K_353: [173 162 133 119 108]
K_709: [ 87 109 165 107  97]
K_762: [170 118 152 158  91]
K_384: [170 112 149 158 165]
chg K_353: [173 162 133 119 109] : 4, [108]
chg K_762: [170 118 151 158  91] : 2, [152]

K_353: [135 127 112 120 127 124 131 121 141 119 125 135 126 120 141 117 115 135
 140 120 140 137 136]
K_762: [129 133 152 138 132 124 110 121 115 148 117 111 119 128 114 128 138 118
 142 132 138 131 145]
K_730: [129 133 152 138 132 124 110 121 115 148 117 111 119 128 114 128 138 118
 118 128 116 127 115]
K_384: [129 133 152 138 132 124 110 121 115 148 117 111 119 128 114 118 122 139
 140 111 141 138 135]
K_756: [127 137 133 132 126 133 144 138 130 127 149 130 135 135 124 139 130 123
 126 136 121 121 132]
chg K_756: [127 137 133 132 126 133 144 139 130 127 149 130 135 135 124 139 130 123
 126 136 121 121 132] : 7, [138]
chg K_384: [129 133 152 138 132 124 110 121 115 148 117 111 119 128 114 118 122 140
 140 111 141 138 135] : 17, [139]

K_756: [172 138 149 125 146 132 148 119 141 141 122]
K_384: [127 168 152 111 129 126 132 124 140 144 116]
K_914: [119 157 152 117 145 105 155 129  92 133 137]
K_762: [127 139 129 129 147 124 122 136  95 161 128]
K_349: [140 106 146 143 158 135  92 171 129 118 142]
K_699: [110 164 140 129 133 138 126 101 142 154 139]
K_403: [127 139 129 129 147 124 122 136  95 161 116]
K_709: [122  95 123 154 130 103 120 142  96 139 147]
K_353: [ 98 161 112 153 106 119 139 133 139 144 104]
K_817: [123 138 140 131 161 137 127 129 128 106 145]
K_730: [127 168 152 111 129 126 132 102  95 138 126]
K_120: [102 147 106 125 148 138 124 131 131  99 126]
chg K_403: [127 139 129 129 147 124 122 136  96 161 116] : 8, [95]
chg K_120: [102 147 106 125 148 138 124 131 130  99 126] : 8, [131]
chg K_914: [119 157 151 117 145 105 155 129  92 133 137] : 2, [152]

K_120: [129 127 132 117 111 132 138 113 126 138 130 124 139 133 135 115 131 128]
K_730: [147 129 135 120 118 146 117 120 127 116 145 122 117 137 119 119 132 126]
K_699: [110 125 121 126 127 111 120 126 126 121 110 125 133 119 120 130 125 141]
K_349: [123 126 118 128 130 123 117 129 126 117 121 112 140 113 119 127 120 132]
K_914: [127 131 127 118 116 122 118 115 129 116 126  87 131 127 119 119 128 129]
K_756: [133 131 129 107  95 134 136  97 131 136 133 146 134 130 134 105 127 130]
K_353: [137 133 111 112 105 136 127 105 131 127 134 127 113 108 127 109 118 132]
K_709: [137 127 101 134 138 138 129 136 129 128 138 135 136  96 129 136 111 119]
K_403: [133 131 129 107  95 134 136  97 131 136 133 132 128 124 131 141 124 136]
K_384: [146 124 148 136 141 146 130 139 124 130 147 117 122 152 130 138 140 132]
K_762: [152 132 126 131 131 152 127 131 132 127 148  98 139 127 126 132 127 130]
chg K_914: [126 131 127 118 116 122 118 115 129 116 126  87 131 127 119 119 128 129] : 0, [127]
chg K_349: [123 126 117 128 130 123 117 129 126 117 121 112 140 113 119 127 120 132] : 2, [118]

K_699: [116 151 130 131 116 134 164 114 130 142 134 138  96 119 140 119 150  95
 126 141 135 129 137 133 103 104 117 137 147 127 138 106]
K_914: [141 136 145 143 116  98 113 146 144  98 134 134 135 128 141 125 110 144
 144 109 114 109 150 122 151 152 116 130 131 112 104 136]
K_403: [141 159 154 148 135 131 134 146 129 110 154 104 130 133 128 128 137 104
 151 123 126 124 133 144 133 126 127 144 117  96 130  97]
K_756: [124 137 117 145 139 130 105 105 126 147 114  94 115 109 123  99 139 154
 115 116 136 135 110 145 132 110 132 117 130 144 155 135]
K_384: [119 132 124 120 130 114  96 125 132 118 134 122 123 143 126 151 103 151
  94 103 117 113 132 106 141 132 129 126 123 153 152 151]
K_709: [132 138 144 152 111  91 122 128 143 111 119 129 115 113 147  96 123 151
 136 114 122 112 153 125 140 142 108 121 142 129 113 142]
K_353: [131 113  99 126 123 141 139 112 133 157 102 149 131  99 132 108 142 135
 148 143 138 144 112 148 125 117 128 118 148 117 103 125]
K_817: [137 155 150 134 137 137 132 149 126 109 162 111 134 146 124 151 130  97
 138 123 123 123 131 134 130 126 132 148 111 102 137  99]
chg K_353: [131 113  99 126 123 142 139 112 133 157 102 149 131  99 132 108 142 135
 148 143 138 144 112 148 125 117 128 118 148 117 103 125] : 5, [141]
chg K_699: [116 151 129 131 116 134 164 114 130 142 134 138  96 119 140 119 150  95
 126 141 135 129 137 133 103 104 117 137 147 127 138 106] : 2, [130]
chg K_403: [141 159 154 148 135 130 134 146 129 110 154 104 130 133 128 128 137 104
 151 123 126 124 133 144 133 126 127 144 117  96 130  97] : 5, [131]
chg K_384: [119 132 124 120 130 114  96 125 132 118 134 122 123 143 126 151 103 151
  94 103 117 113 132 107 141 132 129 126 123 153 152 151] : 23, [106]
chg K_817: [137 155 150 134 137 137 132 149 126 109 162 111 134 146 124 151 130  97
 138 124 123 123 131 134 130 126 132 148 111 102 137  99] : 19, [123]
chg K_353: [131 113  99 126 123 141 139 112 133 157 102 149 131  99 132 108 142 135
 148 143 137 144 112 148 125 117 128 118 148 117 103 125] : 20, [138]

K_120: [129 129 128 129 127 130 128 121 127 129 131 128 130 134 126 122 131 132
 126 129 126 138 127 134]
K_709: [123 102 130 143 130 134 155 121 119 135 111 135 144 127 107 106 145 144
 112 135 125 126 123 131]
K_384: [123 102 131 142 129 131 156 126 121 135 108 135 141 122 109 109 141 142
 115 136 127 118 123 128]
K_699: [126 122 130 131 126 125 139 132 128 130 119 129 128 122 126 125 127 131
 128 133 129 118 126 125]
K_756: [123 108 138 141 119 127 165 117 124 139 111 133 137 130 112  97 138 153
 121 148 126 129 120 139]
K_349: [127 125 132 129 123 123 139 130 129 130 121 129 126 125 128 123 125 133
 131 135 130 121 126 127]
K_914: [127 126 132 129 123 123 139 130 130 131 122 129 126 125 128 123 125 133
 131 136 130 122 126 128]
K_353: [125 110 129 139 131 134 145 121 121 133 118 133 140 129 113 112 141 139
 116 132 125 130 125 132]
chg K_353: [125 110 129 139 131 134 145 121 121 133 118 133 140 129 113 111 141 139
 116 132 125 130 125 132] : 15, [112]
chg K_353: [125 110 129 139 131 134 145 121 121 133 118 133 140 129 113 112 141 140
 116 132 125 130 125 132] : 17, [139]
chg K_914: [127 126 132 129 123 123 139 130 130 131 122 129 126 125 127 123 125 133
 131 136 130 122 126 128] : 14, [128]
chg K_756: [123 108 138 141 119 127 165 117 124 139 111 133 137 130 112  97 138 153
 121 148 127 129 120 139] : 20, [126]
chg K_353: [125 110 129 139 131 134 145 121 121 133 118 133 140 129 113 112 140 139
 116 132 125 130 125 132] : 16, [141]
chg K_756: [123 108 138 141 119 127 165 117 124 139 111 134 137 130 112  97 138 153
 121 148 126 129 120 139] : 11, [133]
chg K_914: [127 126 132 129 123 123 139 130 129 131 122 129 126 125 128 123 125 133
 131 136 130 122 126 128] : 8, [130]

K_817: [175 112 145 110]
K_384: [ 90 142 162 146]
K_762: [170  89 149  99]
chg K_762: [169  89 149  99] : 0, [170]
chg K_817: [174 112 145 110] : 0, [175]
chg K_817: [175 112 145 111] : 3, [110]
chg K_817: [176 112 145 110] : 0, [175]
chg K_762: [170  89 150  99] : 2, [149]
chg K_384: [ 90 141 162 146] : 1, [142]
chg K_817: [175 112 144 110] : 2, [145]

K_914: [107 133 111 130 136 144 135  99 112 101 134 114  94  93 125 116 143 143
 168 101 131 147 103 137 123 131 153 136 122 134 128 128 132]
K_349: [114 124 128 124 122 116 125 173 103 151 131 147 133 135 133 131  98 122
 153 137 100 137 113  99 101 134 141 113 157 101 100 114  98]
K_756: [111 150 114 123 149 135 124  96 109 101 132 109 104 100 126 123 122 132
 138 105 134 141 154 122 144 114 152 114  99 128 138 111 129]
K_709: [166 139 151 112 128 106 102 106 163 126 129 112 152 156 128 140 135 114
  76 145 113 111 140 140 119 104  90 156  99 125 120 165 121]
K_817: [107 133 111 130 136 144 135  99 112 101 134 114  94  93 125 116 143 143
 168 101 160 139 138 133 155 127 155 116  99 141 158 114 151]
chg K_817: [107 133 111 130 136 144 135  99 112 101 134 114  94  94 125 116 143 143
 168 101 160 139 138 133 155 127 155 116  99 141 158 114 151] : 13, [93]
chg K_817: [107 133 111 130 136 144 135  99 112 101 134 114  94  93 125 116 143 143
 167 101 160 139 138 133 155 127 155 116  99 141 158 114 151] : 18, [168]

